In the data rows, 128 means zero.
Each row of this table is followed by its label. One hidden rule gives the labels. It looks at one to three of the table's principal directions, none of them among the few with the most spread.
[139, 182, 197, 178, 87, 183, 100, 115, 133, 101, 88, 155, 90, 141, 145, 146, 184, 179, 147, 86, 64, 148, 123, 74, 70, 172, 40, 87, 140, 52, 54, 140, 103, 121, 216, 166, 126, 88, 76, 171, 67, 162, 94, 90, 131, 145, 118, 120, 132, 138, 129, 109, 67, 129] j63
[68, 165, 135, 130, 158, 120, 92, 131, 136, 123, 132, 126, 149, 56, 146, 141, 130, 106, 131, 132, 0, 162, 154, 156, 118, 112, 158, 180, 97, 176, 155, 120, 99, 84, 125, 117, 193, 149, 77, 175, 140, 137, 99, 73, 98, 176, 65, 117, 83, 102, 72, 72, 101, 137] j63
[77, 147, 112, 124, 138, 94, 133, 103, 149, 61, 77, 108, 106, 143, 175, 135, 91, 158, 124, 139, 107, 109, 159, 252, 150, 159, 128, 20, 121, 102, 103, 104, 130, 117, 150, 125, 126, 178, 114, 135, 180, 134, 125, 167, 132, 165, 194, 88, 173, 127, 158, 142, 115, 114] j337
[168, 195, 115, 97, 136, 180, 164, 106, 149, 137, 68, 165, 123, 119, 135, 131, 135, 131, 166, 131, 87, 159, 159, 133, 122, 109, 110, 81, 105, 98, 97, 121, 155, 133, 142, 100, 160, 137, 81, 199, 143, 131, 91, 113, 140, 99, 128, 95, 149, 138, 119, 89, 113, 118] j542
[50, 99, 162, 147, 138, 99, 75, 197, 78, 181, 208, 36, 100, 182, 135, 68, 135, 119, 137, 133, 84, 125, 39, 66, 98, 114, 181, 250, 144, 129, 190, 151, 101, 69, 100, 168, 125, 130, 153, 68, 161, 96, 186, 96, 114, 151, 115, 179, 87, 121, 109, 150, 136, 82] j63
[57, 162, 112, 105, 123, 57, 110, 108, 188, 67, 80, 138, 150, 158, 172, 152, 105, 158, 113, 80, 156, 125, 119, 203, 153, 138, 124, 70, 113, 72, 126, 147, 141, 111, 104, 111, 131, 135, 111, 118, 176, 168, 113, 175, 175, 168, 103, 124, 190, 128, 109, 107, 120, 158] j977
[160, 120, 103, 134, 115, 129, 131, 147, 97, 162, 160, 80, 138, 193, 148, 106, 146, 150, 96, 95, 255, 114, 90, 73, 103, 143, 105, 133, 182, 88, 109, 163, 180, 125, 147, 125, 61, 108, 157, 128, 100, 128, 120, 133, 173, 70, 176, 130, 139, 170, 188, 152, 133, 103] j201
[91, 120, 116, 134, 155, 103, 99, 124, 121, 104, 122, 76, 146, 163, 182, 124, 156, 147, 82, 113, 72, 126, 182, 197, 123, 157, 129, 127, 144, 117, 138, 129, 117, 92, 164, 139, 179, 172, 75, 141, 121, 158, 107, 102, 127, 135, 127, 90, 112, 121, 125, 114, 79, 148] j63
[178, 155, 140, 154, 77, 149, 71, 97, 153, 138, 130, 198, 97, 118, 154, 112, 147, 114, 187, 76, 120, 133, 129, 93, 149, 170, 88, 59, 150, 39, 87, 139, 77, 103, 178, 150, 132, 76, 88, 162, 113, 137, 101, 129, 160, 63, 90, 117, 141, 167, 103, 109, 71, 90] j977
[107, 107, 88, 121, 122, 51, 136, 106, 141, 146, 133, 98, 165, 118, 172, 110, 130, 97, 102, 151, 206, 112, 106, 150, 188, 162, 192, 134, 117, 190, 188, 168, 148, 79, 33, 119, 100, 150, 180, 76, 150, 98, 157, 174, 178, 70, 130, 132, 163, 162, 144, 151, 182, 121] j63
[159, 100, 129, 146, 112, 123, 101, 127, 104, 143, 197, 114, 120, 141, 136, 91, 148, 117, 109, 117, 219, 115, 105, 68, 141, 131, 145, 185, 158, 123, 149, 169, 108, 120, 109, 146, 97, 85, 158, 105, 107, 127, 161, 128, 143, 74, 137, 144, 112, 147, 128, 157, 121, 108] j201
[121, 178, 205, 90, 162, 229, 138, 179, 121, 142, 141, 86, 102, 174, 80, 178, 158, 117, 148, 61, 70, 163, 125, 23, 29, 109, 96, 179, 122, 95, 100, 113, 137, 86, 162, 113, 94, 122, 84, 164, 146, 159, 73, 59, 141, 144, 133, 128, 58, 65, 148, 111, 154, 116] j63
[121, 108, 132, 116, 141, 127, 110, 149, 47, 176, 183, 85, 74, 194, 129, 73, 150, 137, 153, 128, 143, 135, 107, 107, 124, 122, 141, 162, 118, 111, 168, 129, 124, 68, 111, 150, 135, 123, 135, 131, 193, 95, 181, 136, 105, 81, 183, 155, 94, 137, 118, 155, 99, 80] j542
[125, 159, 114, 66, 163, 125, 184, 131, 143, 132, 110, 98, 176, 200, 123, 153, 150, 173, 86, 74, 245, 113, 89, 121, 88, 91, 140, 206, 126, 101, 170, 169, 196, 167, 77, 56, 154, 123, 126, 152, 117, 169, 111, 117, 177, 148, 118, 125, 120, 97, 155, 98, 145, 169] j337
[98, 170, 139, 103, 168, 177, 134, 91, 165, 76, 100, 130, 120, 69, 140, 158, 130, 101, 129, 138, 12, 161, 220, 185, 127, 118, 161, 132, 78, 165, 125, 95, 92, 118, 147, 92, 196, 155, 67, 171, 145, 159, 88, 88, 108, 157, 118, 71, 100, 75, 89, 89, 105, 129] j337
[77, 126, 131, 113, 127, 91, 106, 105, 147, 69, 96, 126, 108, 199, 153, 146, 119, 171, 122, 84, 123, 130, 155, 192, 151, 166, 87, 24, 122, 48, 91, 100, 117, 90, 151, 144, 117, 134, 94, 113, 180, 165, 131, 160, 153, 152, 169, 125, 168, 112, 135, 132, 94, 160] j337
[159, 45, 99, 159, 128, 98, 110, 131, 38, 206, 204, 99, 120, 121, 142, 92, 175, 123, 66, 142, 223, 123, 123, 90, 132, 167, 143, 221, 125, 218, 178, 159, 152, 117, 102, 124, 140, 109, 200, 107, 61, 82, 155, 120, 108, 65, 145, 144, 97, 157, 130, 148, 112, 121] j201
[138, 164, 124, 127, 100, 140, 140, 83, 106, 120, 119, 179, 96, 125, 128, 97, 137, 140, 158, 175, 114, 142, 136, 147, 153, 128, 113, 55, 120, 111, 97, 108, 135, 163, 138, 161, 112, 108, 128, 136, 112, 130, 140, 123, 127, 92, 177, 101, 148, 145, 115, 150, 101, 104] j977
[127, 118, 163, 156, 126, 147, 140, 115, 123, 83, 156, 86, 142, 135, 127, 147, 172, 160, 52, 123, 175, 100, 135, 104, 88, 127, 120, 205, 165, 153, 134, 161, 109, 174, 147, 139, 122, 102, 138, 116, 38, 170, 134, 83, 127, 173, 142, 114, 90, 107, 157, 148, 114, 160] j542
[116, 175, 149, 98, 165, 170, 94, 125, 140, 147, 132, 104, 102, 125, 139, 104, 143, 83, 195, 114, 0, 161, 169, 128, 130, 139, 168, 139, 108, 110, 155, 107, 92, 59, 132, 119, 168, 167, 55, 152, 191, 140, 92, 85, 133, 82, 100, 90, 83, 100, 74, 97, 112, 77] j337
[168, 118, 123, 161, 75, 138, 113, 131, 65, 209, 167, 136, 120, 114, 142, 93, 187, 106, 110, 118, 184, 155, 83, 3, 112, 162, 119, 207, 126, 183, 131, 177, 173, 113, 102, 126, 112, 82, 167, 133, 51, 78, 145, 95, 152, 60, 86, 150, 124, 182, 99, 111, 116, 100] j63
[80, 94, 138, 135, 128, 73, 43, 130, 133, 149, 156, 93, 59, 184, 169, 61, 104, 139, 191, 115, 93, 113, 98, 154, 167, 170, 148, 79, 127, 42, 147, 120, 67, 44, 134, 174, 127, 145, 135, 74, 206, 108, 167, 182, 130, 120, 163, 155, 164, 141, 104, 157, 112, 74] j63
[146, 117, 149, 136, 110, 159, 148, 121, 84, 105, 163, 110, 149, 140, 101, 135, 182, 140, 71, 131, 161, 134, 164, 103, 105, 119, 98, 190, 155, 174, 139, 144, 130, 164, 147, 144, 130, 102, 121, 135, 73, 161, 121, 79, 115, 144, 128, 112, 67, 117, 117, 133, 90, 159] j977
[171, 79, 118, 103, 168, 150, 160, 146, 96, 160, 139, 92, 109, 131, 116, 96, 127, 110, 129, 181, 138, 115, 154, 108, 116, 87, 152, 177, 106, 164, 154, 123, 150, 132, 128, 133, 131, 170, 144, 127, 127, 94, 143, 137, 107, 128, 172, 124, 131, 120, 131, 160, 177, 102] j977
[177, 153, 114, 98, 176, 180, 165, 187, 169, 140, 100, 107, 142, 131, 84, 177, 83, 100, 149, 82, 115, 110, 134, 116, 82, 87, 124, 146, 153, 110, 116, 129, 143, 141, 151, 83, 114, 156, 86, 175, 167, 141, 77, 97, 145, 132, 104, 119, 101, 102, 191, 107, 177, 117] j201
[136, 117, 86, 124, 120, 126, 201, 86, 144, 78, 86, 162, 174, 41, 114, 161, 104, 112, 91, 199, 154, 132, 184, 189, 163, 95, 145, 108, 92, 229, 121, 110, 161, 204, 106, 96, 136, 133, 155, 128, 100, 117, 131, 153, 113, 160, 130, 102, 155, 128, 125, 126, 153, 161] j201
[115, 123, 148, 134, 136, 175, 167, 130, 133, 86, 109, 126, 145, 86, 77, 179, 133, 134, 95, 159, 71, 136, 169, 137, 86, 103, 107, 151, 120, 200, 106, 94, 121, 182, 174, 127, 132, 136, 112, 139, 80, 155, 103, 87, 85, 209, 136, 122, 91, 84, 150, 127, 141, 162] j542
[114, 103, 90, 135, 127, 82, 163, 114, 127, 118, 126, 135, 190, 65, 132, 137, 133, 125, 60, 179, 176, 120, 126, 156, 147, 95, 161, 202, 116, 237, 178, 158, 156, 174, 76, 104, 157, 129, 167, 121, 80, 117, 140, 127, 118, 166, 91, 136, 134, 139, 116, 119, 147, 169] j201
[127, 111, 127, 144, 132, 135, 87, 100, 110, 125, 141, 122, 113, 121, 172, 114, 171, 122, 103, 115, 73, 161, 186, 129, 152, 169, 124, 144, 127, 135, 127, 139, 111, 83, 136, 120, 177, 123, 89, 140, 106, 129, 107, 82, 149, 88, 99, 96, 114, 120, 87, 93, 62, 135] j542
[149, 103, 134, 117, 158, 142, 105, 141, 96, 193, 165, 106, 117, 135, 130, 77, 164, 130, 135, 153, 96, 132, 124, 89, 104, 103, 150, 223, 122, 140, 174, 146, 118, 116, 131, 142, 185, 145, 120, 145, 89, 116, 126, 93, 102, 128, 120, 134, 96, 118, 101, 120, 124, 114] j201
[130, 186, 146, 98, 157, 173, 119, 164, 105, 192, 167, 110, 129, 149, 106, 130, 161, 106, 164, 74, 109, 137, 83, 62, 59, 101, 153, 211, 125, 117, 170, 128, 125, 90, 131, 106, 145, 120, 92, 189, 150, 141, 108, 81, 116, 91, 106, 144, 48, 122, 128, 110, 132, 83] j542
[153, 93, 120, 115, 114, 111, 221, 116, 127, 121, 121, 144, 182, 124, 81, 138, 125, 158, 66, 217, 253, 92, 83, 122, 136, 84, 134, 147, 145, 202, 146, 128, 184, 237, 73, 127, 79, 129, 229, 74, 56, 118, 163, 163, 114, 172, 183, 152, 157, 132, 181, 183, 209, 186] j63
[118, 108, 117, 90, 111, 123, 187, 103, 147, 119, 118, 145, 159, 147, 96, 147, 137, 137, 98, 149, 216, 139, 109, 109, 158, 101, 132, 126, 119, 164, 150, 112, 167, 168, 73, 90, 102, 104, 190, 74, 139, 128, 140, 173, 147, 131, 142, 162, 161, 132, 121, 143, 167, 167] j337
[176, 120, 127, 135, 111, 163, 165, 89, 155, 92, 71, 186, 133, 80, 119, 156, 135, 149, 122, 144, 140, 143, 170, 133, 144, 122, 88, 106, 109, 138, 96, 136, 143, 185, 142, 91, 160, 105, 121, 151, 84, 128, 96, 138, 138, 151, 100, 112, 163, 119, 114, 93, 109, 161] j542
[143, 166, 107, 99, 145, 155, 158, 123, 155, 117, 85, 136, 121, 112, 110, 153, 108, 106, 149, 122, 90, 135, 172, 172, 128, 122, 130, 93, 115, 147, 120, 120, 143, 143, 133, 100, 134, 156, 96, 155, 161, 141, 87, 116, 142, 112, 123, 90, 126, 116, 138, 113, 141, 111] j977
[141, 142, 125, 142, 121, 147, 158, 141, 110, 123, 138, 109, 165, 128, 115, 126, 145, 123, 107, 137, 152, 117, 125, 123, 97, 110, 140, 189, 135, 153, 141, 144, 124, 166, 147, 141, 143, 114, 109, 149, 90, 151, 138, 92, 109, 141, 119, 113, 84, 125, 150, 129, 118, 131] j977
[129, 114, 138, 133, 140, 138, 157, 157, 110, 142, 114, 86, 83, 155, 100, 101, 106, 140, 161, 169, 110, 102, 106, 129, 101, 108, 133, 131, 112, 132, 137, 106, 127, 153, 154, 158, 107, 155, 154, 98, 155, 108, 169, 152, 84, 163, 184, 147, 145, 136, 145, 177, 164, 89] j337
[130, 101, 68, 131, 108, 72, 113, 107, 150, 156, 120, 117, 167, 121, 164, 125, 129, 132, 79, 120, 202, 118, 123, 138, 150, 170, 130, 99, 152, 164, 121, 151, 169, 122, 113, 113, 103, 149, 166, 109, 75, 119, 110, 159, 165, 102, 131, 132, 178, 173, 158, 126, 155, 144] j542
[68, 154, 127, 138, 158, 101, 211, 142, 150, 85, 38, 77, 188, 139, 137, 196, 135, 189, 65, 139, 129, 98, 120, 217, 61, 134, 110, 122, 99, 174, 139, 94, 171, 182, 177, 99, 151, 176, 136, 139, 104, 165, 105, 139, 81, 243, 154, 120, 144, 131, 184, 131, 152, 184] j337
[128, 140, 144, 162, 101, 104, 83, 114, 112, 120, 146, 174, 94, 116, 164, 87, 102, 120, 182, 157, 116, 123, 109, 142, 163, 155, 131, 36, 116, 58, 84, 114, 90, 96, 139, 197, 93, 111, 133, 126, 142, 107, 170, 165, 116, 89, 174, 120, 157, 149, 128, 164, 115, 92] j63
[92, 179, 140, 123, 139, 139, 125, 126, 118, 150, 115, 119, 134, 99, 135, 153, 142, 107, 152, 118, 64, 146, 132, 122, 83, 156, 135, 102, 85, 155, 112, 87, 140, 87, 156, 133, 112, 153, 104, 165, 120, 134, 103, 112, 109, 125, 144, 113, 105, 129, 133, 123, 151, 105] j337
[192, 123, 135, 135, 124, 177, 177, 116, 88, 126, 125, 158, 112, 91, 101, 110, 120, 118, 149, 212, 126, 122, 159, 130, 131, 105, 128, 91, 113, 157, 98, 98, 133, 171, 142, 161, 110, 138, 144, 150, 104, 97, 160, 140, 77, 109, 200, 106, 121, 130, 153, 169, 148, 112] j337
[133, 98, 133, 128, 135, 131, 188, 134, 73, 130, 132, 119, 151, 138, 108, 153, 166, 156, 71, 149, 198, 126, 110, 96, 102, 107, 112, 188, 115, 187, 150, 133, 185, 159, 100, 103, 119, 109, 163, 128, 89, 112, 147, 117, 125, 143, 145, 149, 112, 121, 149, 138, 140, 165] j337
[159, 85, 125, 147, 95, 121, 83, 112, 125, 165, 161, 129, 100, 134, 148, 113, 156, 128, 96, 77, 218, 132, 112, 51, 134, 189, 114, 161, 137, 138, 120, 163, 135, 110, 118, 106, 112, 96, 179, 101, 75, 111, 129, 145, 156, 92, 114, 152, 153, 154, 112, 121, 120, 123] j201
[125, 167, 122, 101, 142, 172, 174, 134, 190, 41, 88, 143, 173, 100, 87, 148, 66, 89, 160, 171, 49, 145, 174, 172, 163, 62, 156, 93, 140, 115, 100, 95, 112, 171, 125, 123, 110, 148, 60, 123, 194, 168, 112, 107, 141, 154, 104, 94, 122, 74, 127, 115, 154, 143] j63
[120, 187, 136, 94, 135, 195, 166, 126, 146, 101, 122, 136, 161, 110, 73, 200, 149, 106, 116, 74, 112, 160, 167, 115, 84, 96, 118, 168, 118, 166, 128, 121, 131, 151, 139, 80, 143, 97, 77, 176, 135, 184, 74, 73, 135, 133, 86, 109, 53, 87, 129, 87, 114, 146] j63
[73, 101, 102, 144, 141, 63, 119, 125, 213, 77, 74, 100, 145, 114, 151, 175, 81, 137, 92, 101, 114, 95, 134, 218, 159, 170, 142, 89, 141, 149, 139, 125, 110, 132, 121, 88, 133, 167, 145, 69, 156, 142, 109, 167, 150, 183, 94, 134, 181, 126, 153, 121, 152, 160] j337
[93, 96, 137, 140, 116, 58, 16, 128, 148, 155, 187, 79, 128, 204, 178, 122, 168, 137, 88, 17, 177, 103, 107, 102, 125, 218, 120, 133, 178, 71, 146, 166, 83, 32, 133, 162, 109, 126, 130, 84, 105, 168, 122, 142, 169, 91, 113, 153, 120, 147, 136, 139, 110, 142] j542
[180, 112, 121, 144, 138, 149, 184, 140, 177, 103, 55, 162, 143, 69, 95, 175, 96, 137, 100, 166, 117, 108, 149, 143, 110, 99, 103, 137, 119, 176, 94, 147, 146, 214, 140, 115, 139, 146, 139, 134, 63, 126, 105, 120, 117, 194, 103, 122, 167, 108, 174, 119, 179, 174] j337
[84, 159, 146, 138, 108, 127, 147, 121, 157, 60, 106, 135, 154, 111, 110, 160, 110, 147, 111, 145, 129, 119, 112, 144, 105, 114, 115, 103, 137, 131, 89, 122, 137, 184, 148, 148, 74, 121, 124, 112, 89, 170, 115, 120, 138, 196, 141, 116, 139, 103, 157, 143, 156, 144] j337
[81, 98, 85, 124, 171, 77, 192, 156, 182, 30, 69, 79, 196, 123, 114, 194, 64, 171, 33, 140, 184, 84, 145, 242, 118, 76, 138, 153, 142, 180, 142, 136, 166, 215, 121, 79, 130, 174, 149, 96, 143, 165, 125, 166, 110, 250, 126, 133, 164, 99, 180, 135, 171, 203] j337
Here are more rows. What is the label of each one?
[59, 143, 180, 123, 123, 128, 103, 178, 137, 144, 148, 104, 102, 188, 76, 122, 113, 126, 198, 117, 45, 129, 44, 80, 102, 109, 133, 119, 144, 75, 142, 85, 90, 100, 134, 175, 74, 124, 127, 59, 201, 139, 156, 135, 113, 148, 127, 193, 110, 114, 123, 166, 164, 99] j337
[142, 140, 134, 134, 96, 121, 118, 112, 87, 167, 159, 149, 122, 129, 150, 102, 171, 102, 122, 137, 144, 145, 113, 85, 150, 158, 129, 130, 137, 149, 138, 151, 146, 99, 90, 146, 110, 107, 147, 127, 103, 102, 133, 100, 162, 53, 119, 115, 119, 160, 109, 133, 115, 110] j63
[162, 141, 101, 130, 135, 114, 200, 117, 174, 118, 24, 157, 182, 75, 152, 144, 118, 137, 118, 179, 115, 128, 135, 173, 156, 125, 128, 116, 102, 172, 139, 140, 177, 164, 97, 76, 175, 171, 127, 152, 119, 103, 100, 139, 140, 161, 76, 109, 190, 147, 125, 82, 154, 170] j977
[177, 116, 122, 132, 108, 143, 109, 120, 120, 137, 142, 119, 122, 158, 161, 116, 163, 134, 91, 73, 223, 140, 140, 61, 124, 155, 103, 165, 140, 99, 106, 194, 152, 107, 123, 113, 121, 93, 126, 145, 88, 132, 117, 120, 184, 82, 112, 118, 145, 141, 127, 106, 103, 132] j63
[141, 153, 135, 80, 170, 187, 199, 128, 134, 104, 114, 96, 194, 126, 104, 159, 164, 116, 96, 138, 120, 147, 178, 117, 98, 64, 153, 216, 114, 170, 166, 129, 154, 152, 113, 81, 174, 142, 81, 166, 126, 163, 97, 84, 129, 146, 100, 97, 73, 84, 114, 96, 138, 166] j63
[68, 184, 148, 116, 146, 101, 148, 162, 176, 88, 57, 152, 103, 160, 102, 164, 68, 158, 197, 103, 66, 111, 59, 187, 119, 102, 117, 64, 108, 54, 129, 99, 124, 140, 121, 113, 116, 137, 105, 116, 240, 143, 133, 159, 130, 182, 109, 161, 164, 110, 138, 128, 148, 119] j977
[155, 94, 76, 134, 109, 73, 143, 105, 154, 114, 97, 154, 172, 108, 147, 127, 113, 147, 88, 150, 210, 94, 134, 184, 161, 125, 131, 107, 136, 153, 136, 158, 146, 170, 107, 125, 147, 143, 156, 124, 89, 120, 144, 188, 127, 142, 121, 134, 180, 162, 148, 134, 144, 165] j201
[139, 124, 123, 147, 110, 93, 90, 146, 156, 200, 121, 133, 158, 147, 141, 133, 143, 136, 159, 74, 156, 105, 48, 65, 100, 175, 114, 111, 145, 80, 122, 137, 122, 76, 144, 145, 101, 123, 127, 130, 88, 124, 121, 151, 152, 102, 103, 180, 147, 167, 179, 123, 167, 127] j542
[131, 86, 172, 156, 111, 113, 38, 180, 114, 153, 165, 72, 33, 253, 156, 50, 121, 158, 166, 82, 150, 122, 77, 61, 126, 182, 88, 109, 166, 0, 96, 168, 99, 62, 164, 201, 65, 121, 145, 53, 173, 126, 150, 156, 158, 99, 170, 159, 176, 139, 129, 172, 116, 77] j542
[86, 151, 130, 138, 140, 103, 117, 106, 97, 108, 103, 138, 105, 165, 158, 137, 143, 182, 137, 107, 89, 134, 141, 193, 121, 159, 87, 44, 108, 68, 106, 77, 131, 112, 178, 136, 151, 125, 95, 155, 149, 147, 131, 134, 105, 131, 169, 117, 137, 138, 118, 127, 60, 139] j542
[167, 156, 131, 123, 109, 186, 170, 73, 92, 119, 112, 181, 128, 80, 110, 159, 149, 110, 145, 177, 92, 154, 195, 130, 133, 153, 91, 0, 118, 157, 49, 61, 156, 137, 163, 149, 73, 129, 112, 171, 78, 118, 104, 112, 128, 68, 207, 75, 113, 128, 167, 148, 133, 125] j337
[118, 126, 148, 100, 145, 209, 182, 89, 97, 62, 166, 95, 167, 99, 77, 175, 178, 116, 68, 148, 111, 159, 225, 119, 109, 87, 132, 192, 134, 217, 135, 96, 122, 160, 141, 100, 137, 108, 86, 150, 91, 177, 106, 53, 119, 154, 150, 87, 26, 59, 123, 117, 100, 168] j542
[144, 101, 118, 127, 111, 120, 128, 105, 123, 110, 133, 164, 119, 99, 127, 98, 92, 91, 153, 204, 97, 129, 167, 163, 191, 136, 143, 35, 128, 138, 95, 85, 120, 136, 123, 173, 87, 157, 143, 93, 137, 102, 148, 160, 119, 100, 173, 103, 158, 129, 119, 168, 155, 115] j201
[146, 119, 164, 120, 127, 145, 89, 144, 71, 181, 183, 88, 43, 224, 151, 11, 147, 134, 196, 170, 97, 122, 96, 88, 141, 124, 139, 120, 158, 30, 145, 129, 104, 91, 140, 202, 116, 141, 135, 97, 169, 97, 170, 124, 128, 72, 198, 119, 132, 148, 98, 182, 106, 46] j337
[167, 155, 127, 122, 118, 163, 157, 131, 149, 142, 106, 168, 147, 91, 97, 151, 122, 100, 160, 115, 128, 150, 123, 86, 132, 110, 125, 142, 111, 138, 124, 134, 133, 139, 108, 98, 135, 99, 116, 150, 142, 122, 116, 118, 138, 107, 74, 137, 121, 128, 115, 93, 137, 134] j63
[76, 143, 143, 123, 137, 122, 143, 126, 161, 84, 106, 124, 126, 116, 116, 170, 101, 148, 118, 121, 114, 125, 118, 158, 119, 115, 125, 104, 121, 133, 121, 98, 125, 145, 130, 102, 116, 129, 147, 112, 158, 140, 125, 148, 114, 191, 139, 144, 142, 113, 131, 130, 140, 146] j201
[116, 198, 146, 101, 154, 209, 201, 122, 145, 60, 49, 149, 146, 101, 61, 211, 108, 150, 144, 153, 0, 142, 198, 188, 64, 88, 74, 38, 117, 140, 47, 42, 145, 190, 213, 130, 119, 169, 41, 202, 112, 180, 75, 72, 88, 216, 174, 83, 90, 67, 182, 113, 138, 164] j201
[124, 165, 141, 147, 100, 190, 96, 79, 145, 53, 115, 158, 126, 83, 132, 191, 177, 134, 88, 51, 71, 169, 227, 127, 98, 152, 66, 122, 139, 137, 71, 131, 103, 143, 209, 98, 166, 81, 42, 193, 67, 194, 55, 63, 143, 144, 67, 83, 85, 108, 84, 64, 28, 150] j542
[134, 202, 164, 131, 117, 188, 181, 148, 132, 105, 129, 158, 142, 107, 81, 135, 114, 110, 169, 149, 118, 148, 93, 94, 108, 63, 138, 160, 121, 112, 127, 116, 123, 196, 126, 121, 117, 74, 127, 136, 160, 149, 134, 98, 104, 131, 102, 122, 94, 120, 100, 126, 121, 113] j337
[92, 183, 172, 99, 160, 152, 133, 171, 195, 98, 88, 113, 131, 164, 93, 155, 79, 126, 216, 115, 32, 112, 96, 142, 92, 88, 129, 60, 132, 29, 107, 82, 87, 100, 167, 164, 85, 164, 69, 125, 217, 168, 110, 147, 124, 171, 147, 142, 127, 91, 169, 151, 190, 109] j542
[143, 163, 160, 106, 134, 193, 199, 145, 118, 99, 122, 135, 165, 123, 73, 168, 126, 107, 131, 151, 112, 137, 136, 99, 99, 80, 129, 136, 125, 148, 110, 92, 140, 158, 122, 127, 102, 125, 107, 152, 140, 140, 138, 100, 108, 147, 143, 121, 78, 92, 153, 135, 159, 152] j201
[175, 102, 143, 187, 91, 148, 128, 136, 121, 136, 118, 132, 86, 130, 130, 81, 127, 162, 150, 150, 172, 119, 95, 87, 122, 135, 99, 152, 127, 94, 109, 158, 108, 181, 175, 151, 133, 81, 164, 103, 93, 111, 155, 149, 102, 143, 131, 147, 168, 161, 120, 142, 99, 101] j337
[161, 72, 139, 174, 76, 98, 109, 123, 66, 183, 194, 124, 109, 130, 143, 86, 174, 139, 91, 150, 255, 91, 56, 40, 115, 159, 120, 178, 156, 165, 142, 178, 142, 137, 112, 173, 70, 87, 219, 94, 23, 82, 174, 145, 138, 98, 165, 162, 137, 182, 159, 186, 151, 99] j337
[127, 145, 134, 133, 121, 144, 136, 122, 145, 95, 145, 163, 150, 80, 94, 139, 102, 102, 156, 157, 95, 118, 133, 146, 141, 90, 140, 101, 148, 133, 128, 81, 90, 167, 153, 140, 111, 117, 117, 130, 143, 145, 127, 130, 93, 142, 121, 127, 100, 128, 114, 145, 131, 120] j977
[163, 163, 87, 90, 182, 191, 188, 132, 211, 82, 70, 112, 211, 44, 86, 208, 95, 81, 116, 114, 69, 126, 218, 181, 105, 79, 155, 158, 141, 201, 135, 112, 136, 177, 156, 40, 163, 183, 49, 191, 132, 176, 31, 85, 134, 162, 60, 75, 80, 82, 156, 69, 167, 150] j977
